In the rows, 128 means zero.
One turn moves each row of this set onto another row. After a few examples, where does it send each row asked below?
q334: [142 145 114 128 136 111 119 141 119 120 144 112 119 149 143 123 149 162
 151 133 120 119 144 125 112 129 117 141 131 151 127 136 143 157 128 182
 137 118 120 122 143 118 137 159 116 137 109 124 106]
q859: [130 144 123 135 132 111 135 151 102 120 123 136 149 127 123 126 162 139
 124 139 128  99 136 136 176 131 120 143 111 136 142 145 127 119 118  80
 163 152 137 118 133 128 109 136 113 137 125 124 111]
q677: [127 154 123 134 141 127  93 142 100 116 120 115 119 151 101 114 124 127
 127 146 119 123 136 135 112 140 122 143 122 138 133 107 110 110 118  63
 120 124 139 149 139 115 121 117 129 133 149 126 107]
q762: [ 88 151 122 132 133 128 107 139 117 117 120 127 116 147 157 120 149 127
 133 116 118 128 135 122 131 128 164 135 124 129 129 133 149 139 150 178
  93 126 121 134 146 133 125 128 110 137 146 135 148]
q647: [136 143 145 140 138 124 120 139 101 129 131 127 127 134 109 125 130 107
 106 144 133 117 129 143 122 129 141 145  95 125 134 128 211 131 151 132
 150 169 142 124 134 120 132 105 138 125 142 134 116]
q26: [127 145 123 136 132 119 135 155  92 122 117 141 153 122 129 123 163 136
 125 146 119 105 132 131 167 136 121 144 118 130 140 146 130 118 118  82
 165 152 138 125 135 132 105 133 112 141 118 125 111]
q896: [ 91 152 127 136 136 129 112 137 125 117 121 125 116 146 155 121 150 130
 126 112 124 122 132 132 142 127 162 140 113 128 134 131 148 140 153 178
  92 123 123 132 136 126 124 132 119 135 144 129 145]
q300: [ 82 150  97 121 136  95  79 135 160 124 133 120 140 141 110 124 119 120
 133 126 142 118 135 130 110 120 133 139 116 125 101 141 115 131 146 128
 170 148 141 142 123 122 134 130 141 130 116 125 132]
q315: [132 149 126 132 144 124  94 139 108 116 125 111 115 153  99 119 123 131
 127 141 125 120 138 142 119 136 121 147 118 142 132 109 107 116 121  63
 119 129 140 138 136 115 121 120 134 130 153 122 109]
q474: [141 138 142 134 135 117 120 137 108 126 139 126 126 138 100 126 126 107
 114 138 132 116 132 139 116 127 144 144  97 127 135 130 207 133 148 133
 146 167 141 114 136 123 130 100 133 126 145 135 116]
q899: [135 144 112 123 136 111 113 147 113 119 138 114 122 146 149 121 149 159
 148 134 115 125 141 124 108 130 121 140 131 153 125 135 142 157 126 185
 135 117 121 126 140 122 136 155 113 139 103 126 106]
q415: [ 95 149 127 132 138 123 113 134 123 116 124 126 113 149 154 124 147 127
 130 111 130 126 136 131 140 123 161 140 116 132 131 136 150 145 153 183
  89 126 118 129 141 123 125 131 111 134 146 129 143]
q188: [139 139 138 128 134 115 115 142  95 126 136 134 131 142 100 127 129 106
 116 138 127 113 138 135 108 123 149 139 114 131 133 129 208 133 144 132
 148 169 136 119 142 128 126  93 129 129 143 141 117]
q936: [129 149 129 132 146 129  94 141 104 119 122 113 116 154 102 113 123 128
 122 146 121 121 137 142 118 142 124 145 119 136 133 109 106 111 122  68
 118 127 141 146 133 118 120 123 133 133 148 120 110]
q161: [136 145 139 134 136 124 114 144  90 126 129 135 135 136 108 121 132 107
 114 145 127 122 135 133 104 128 148 141 109 120 131 128 211 132 140 133
 151 168 136 130 142 132 128  94 129 131 138 143 117]
q746: [ 78 150 100 123 133  97  77 138 153 125 128 125 147 139 110 121 119 119
 128 130 138 120 134 126 104 124 135 139 123 127  99 139 113 133 143 124
 172 151 141 143 125 125 132 124 137 133 116 133 130]
q79: [ 80 149  96 118 131  93  78 138 157 123 133 120 143 138 105 123 115 120
 134 125 144 118 137 128 106 120 135 139 119 130 104 139 115 133 144 124
 170 153 140 137 126 127 133 129 137 134 117 129 132]
q829: [ 90 153 126 134 137 131 107 140 122 118 121 129 115 148 158 119 149 126
 125 117 124 128 134 124 136 130 164 139 119 126 127 129 151 144 150 181
  94 125 121 137 141 129 126 132 117 138 145 129 147]
q320: [128 148 122 132 141 121  95 147  98 116 126 115 120 155  97 118 119 127
 134 142 122 122 139 139 111 135 126 144 123 141 134 108 105 112 120  64
 115 131 135 140 140 117 118 115 127 128 148 126 111]
q372: [ 78 153  98 126 131  96  77 135 157 125 126 122 146 138 109 120 118 120
 132 129 140 121 134 130 113 125 129 144 114 129  99 139 116 134 144 123
 171 147 143 141 120 124 134 129 141 133 116 129 131]
q878: [ 95 145 123 131 132 121 109 139 120 111 126 128 113 146 155 125 146 126
 134 110 125 126 141 132 134 124 163 137 122 132 132 130 150 147 152 179
  92 123 119 130 144 130 123 130 113 135 145 134 148]
q60: [129 139 120 129 133 106 133 158  88 120 135 141 154 129 119 127 165 139
 138 134 123  97 143 129 158 129 126 139 125 140 143 146 128 123 117  84
 163 152 132 112 143 131 104 126 103 141 122 135 115]
q547: [128 148 119 131 133 113 131 162  84 122 122 143 155 130 126 126 163 138
 132 141 118 104 136 126 158 131 126 140 126 134 139 145 130 119 115  82
 160 152 136 120 142 135 105 126 104 142 120 133 116]
q635: [ 78 154 101 123 134  96  75 140 155 125 126 122 147 132 109 118 117 120
 129 129 136 122 134 127 107 122 132 137 116 126 100 141 116 133 145 125
 173 150 145 144 125 125 134 132 138 136 112 130 128]
q170: [133 149 142 137 137 128 119 144  97 128 123 131 130 131 109 120 129 110
 105 148 125 123 126 137 114 131 143 145  96 117 130 129 210 133 151 129
 150 165 143 130 139 125 133 103 133 131 139 133 117]
q719: [132 138 121 134 134 104 139 152 101 120 133 134 151 131 118 133 162 138
 136 135 130  96 139 133 170 130 122 141 119 142 145 150 125 121 122  81
 157 155 134 108 134 127 103 129 112 135 125 129 113]
q11: [136 145 117 130 140 119 121 138 127 120 142 110 118 148 151 124 147 160
 144 136 120 119 144 130 122 132 117 147 120 151 127 135 141 158 132 183
 135 114 119 124 135 116 138 162 125 138 107 122  99]
q750: [136 151 116 128 140 119 113 150 116 119 130 114 124 143 154 118 148 162
 143 140 115 127 138 124 111 137 115 142 128 143 123 135 146 152 124 186
 137 111 121 135 143 121 136 159 114 143 100 126 103]
q454: [129 145 125 129 146 122  97 143 104 114 128 111 117 161  94 119 124 126
 129 136 125 119 139 140 114 139 125 143 124 145 137 109 105 115 119  61
 114 129 137 138 139 116 117 118 132 129 152 128 110]
q811: [136 151 118 131 139 121 118 141 121 120 133 114 123 141 154 122 148 160
 143 141 113 124 137 130 120 135 116 145 122 146 124 134 145 155 131 184
 139 111 121 131 138 119 140 161 121 137 103 121 102]

q11 -> q750
q896 -> q762
And these:
q719 -> q26
q647 -> q161

One turn moves each row of this set onto another row. After a few examples, where does it send each row asked below?
q410: [131 144 172 141 113 116  72 118 143 124 146 120 122 151 140 108 122 157
 134 127]
q117: [143 123 150 139 106 102 114 126 139 109 162 118 140 153 119 124 118  92
 135 148]
q381: [154 126 140 128  95 115  89 114 124 123 116 128 139 119 136 132 152 157
 137 121]
q666: [127 152 114 158 141 124  95 139 100 117 131 117 146 125 129 115 134 136
 135 133]
q447: [132 111 147 125 109 112 121 108 135 102 160 107 156 123 114 120 134  99
 134 112]
q349: [115 141 130 164 140 127  99 134  97 134 141 107 130 126 132 108 130 130
 132 114]
q693: [105 101 120 123 106  88  85 129 107 137 119 114 130 137 106 112 141 132
 154 120]
q52: [150 106 154 106 108  95  96 127 140 142 160  91  99 135 112 117 134 126
 137 121]
q842: [143 122 121 130 141  90 106 117 150 118 171 111 119 122 109 110 132 113
 135 129]
q268: [126 112 150 135 117 113  79 130 100 115 127 102 112 160 128  99 110 121
 176 141]
q932: [118 149 137 111 131 119  79 141 119 144 139 110 128 167 127  95 132 136
 116 122]
q589: [122 118 152 132 123  72  93 134 146 136 135  88 153 145 143 109 123 159
 135 120]
q806: [136 128 166 146 105 116  93 115 124 147 148 115  92 139 146 120 129 134
 133 126]
q311: [132 114 155 127 112 109 116 112 144  96 155 104 160 130 110 119 119 106
 138 119]
q327: [146 129 143 138 104 106 107 125 143 104 161 123 149 156 123 117 132  93
 134 143]
q322: [145 125 158 127 109  99 102 128 128 127 113 112 135 112 128 140 108 157
 145 134]
q494: [121 145 122 159 143 119 101 147  98 125 127 112 138 125 123 121 115 136
 138 137]
q927: [157  97 147  98  99  99 108 122 132 144 146 106 133 134 120 122 153 124
 148 122]
q569: [152 116 150  97 109 113  77 110 138 118 166 112 134 159 137 107 154 126
 144 143]
q142: [153 125 143 128 123 109  77 113 118 101 137  97 142 142 173 106 145 149
 147 142]
q998: [182 112 138 105 102 115  86 123 128 115 140 108 122 135 122 118 157 126
 142 132]
q832: [150 112 149 133 121  99 100 123 107 121 132  84 117 131 169 118 118 135
 153 151]
q293: [102 133 133 170 124 110 101 142 103 121 127 104 159 140 124 112 120 135
 150 124]
q995: [120 142 138 114 128 113  92 141 112 158 139  99 111 158 128 107 120 123
 121 127]
q102: [131 110 134 136 106  79  99 124 127 148 136  97 132 137 153 113 160 145
 128 111]
q387: [180 122 129 145 140 116 116 124 139 109 152 112 136 135 119 104 136 109
 152 118]
q33: [103 127 129 166 125 116  98 128  92 115 141 104 140 130 138 116 124 123
 150 138]
q279: [143 107 163 100 115 100  98 121 133 130 165  97 116 147 130 120 115 123
 154 153]
q830: [150 109 158  94 115  95  93 130 151 125 144 103 156 151 116 115 130 146
 152 130]
q135: [142 135 135  95 142 126  94 136 100 119 113  96 143 133 124 115 107 138
 137 128]
q78: [102 139 128 164 126 119  85 130  97 103 141 111 149 138 137 107 131 131
 148 135]
q475: [147 129 125  95 127 131  95 129  90 125 115 104 137 129 131 117 133 129
 132 120]
q688: [109 148 131 161 146 129  91 135 107 125 139 105 142 135 128 104 121 140
 137 115]
q884: [176 121 138 143 146 110 116 126 145 108 151 105 138 134 115 105 118 113
 157 124]
q246: [107 109 128 120 114  91  74 132 120 118 120 110 145 146 100 108 132 145
 159 120]
q183: [129 115 140 133 111 123  68 121  98 111 128 113 121 167 132  93 138 122
 173 133]
q159: [110 128 126 169 118 114 101 141  98 126 131 110 154 139 128 112 138 127
 148 118]
q444: [143 129 121 129 144  95 100 116 157 108 169 117 134 130 110 107 135 120
 134 129]
q543: [150 122 155 104 116 105  71 123 156 116 159 101 129 151 112 100 145 145
 139 117]
q61: [169 114 159 100 118 100  87 136 140 110 140  90 122 139 113 121 112 136
 157 146]

q52 -> q830
q381 -> q832
And these:
q688 -> q159
q387 -> q117
q246 -> q475

One turn moves each row of this set onto another row. After a few examples, where does it send each row asked below?
q733: [129 137 141 126 109 108 149 129 127 124 144 123 117  95 115 116 114 112
 121 124 144 134 141 150 157]
q30: [111 115 118 107 128 110 145 113 153 126 120 126 123  98 123 125 123 151
 146 136 164 135 153 137 144]
q128: [112 112 120 117 151 124 136 122 167 148 111 102 142 122 103 145 125 135
 142 105 141 138 125 113 124]
q379: [141 113 150 126 130 143 147 143 118 142 100 135 143 124 132 121 140  95
 145 127 167 143 132 109 131]
q391: [135 110 132 151 156 155 139 111 125 121 116 115 135 136 116 137 129 111
 131 152 118 115 124 123 109]
q360: [125 124 157 128  97 103 157 130 127 122 136 128 121 131 132 126 138 121
 116 109 131 150 128 154 159]
q772: [142 125 130 121 101 119 151 126 130 140 142 129 126 127 127 137 130 137
 104 118 121 130 129 176 142]
q813: [124 119 157 128 128 136 149 138 128 151  90 117 121 126 121 121 161 107
 130 136 161 126 127 134 113]
q363: [116 130 122 118 120 131 133 150 128 124 138 142 124 169 131 127 110 105
 121 131 139 132  92 125 137]
q773: [144 121 149 133 131 113 147 127 117 127 104 155 133 156 139 138 141 101
 114 140 143 131 129 107 128]
q531: [134 109 152 136 121 154 175 141 132 127 113 131 114 159 135 134 152 121
 134 134 154 139 144 122 127]
q112: [120 133 130 133 128 125 122 143 159 132 112 124 139  99 137 139 113 119
 152  89 119 145 143 122 102]
q745: [132 126 111 126 119 143 139 134 153 138 107 123 145 120 167 146 131 132
 138 106 114 141 161 146 117]
q624: [116 141 122 122 109 128 127 140 135 117 132 146 140 142 126 109 105 128
 135 125 134 122  91  99 131]
q100: [140 117 124 155 135 142 118 112 115 129 131 119 128 110 107 120 142 130
 164 144 117 123 116 132 125]
q979: [113 143 121 124 105 138 142 129 133 120 121 154 130 169 129 143 114 142
 119 108 145 122 109 132 113]
q681: [127 113 118 150 131 152 139 114 127 142 136 113 122 124 124 141 146 114
 175 149 108 143 131 134 115]
q495: [125 143 126 117 107 100 135 133 129 129 145 139 112 128 140 133 114 112
 124 120 135 145 147 163 151]
q615: [121 107 141 120 130 149 151 132 118 130  98 137 123 151 134 131 146  91
 154 138 155 141 119 127 117]
q959: [118 148 137 117 117 132 132 142 163 158 117 110 133 117 144 118 119 131
 139 106 128 137 166 121 107]
q403: [129 100 123 131 140 110 130 125 149 136 118 133 121 123 114 132 152 158
 157 150 147 131 120 119 140]
q986: [134 101 161 124 114 150 155 140 128 131 105 136 146 134 152 125 152 121
 155 129 146 152 135 130 115]
q17: [137 142 128 132 119 111 152 110 136 140 147 122 136 113 131 145 108 110
 107 130 110 136 157 132 140]
q999: [105 136 114 137 114 159 138 130 122 111 129 129 153 160 130 128 108 131
 127 128 142 132  97 123 135]
q985: [122 119 117 108 124 104 137 128 164 149 138 126 141 135 114 130 123 151
 136 130 137 138 110 100 150]
q485: [135 123 125 161 123 143 134 100 113 139 140 107 141 131 109 143 145 134
 152 117 111 144 128 146 137]
q720: [115 127 129 131 123 142 126 148 152 116 127 129 141 122 154 136 100 142
 141  96 129 143 150 151 104]
q599: [130 114 118 138 124 161 142  98 127 123 122 101 131 150 126 123 147 137
 152 126 101 126 131 130 131]
q441: [124 109 124  99 147 129 133 120 138 144 103 127 149 132 116 129 121 133
 137 124 183 134 132 122 142]
q901: [123 131 124 112 126 134 125 123 152 143 133 116 132 116 140 138 106 115
 154 101 106 149 156 150 105]
q174: [109 145 118 153 121 144 133 109 134 144 124 102 119 118 108 122 142 142
 151 147 121 119 129 125 110]
q889: [128 120 140 129 130 126 142 106 148 121 108 128 131 108 147 136 125 119
 145 126 103 128 158 124  91]
q553: [117 148 117 128 123 130 113 155 140 141 107 132 138 151 138 114 126 135
 117 131 142 115 101 116 120]
q996: [134 137 135 103 121 123 129 124 131 118 131 152 138 148 141 119  89 123
 106 133 132 115 127 128 119]
q950: [133 149 129 119 109 108 127 121 121 149 133 115 121 125 126 104 133 130
 114 133 143 125 144 148 160]

q553 -> q959
q979 -> q745
And these:
q889 -> q773
q363 -> q901
q30 -> q403
q733 -> q100
q720 -> q986

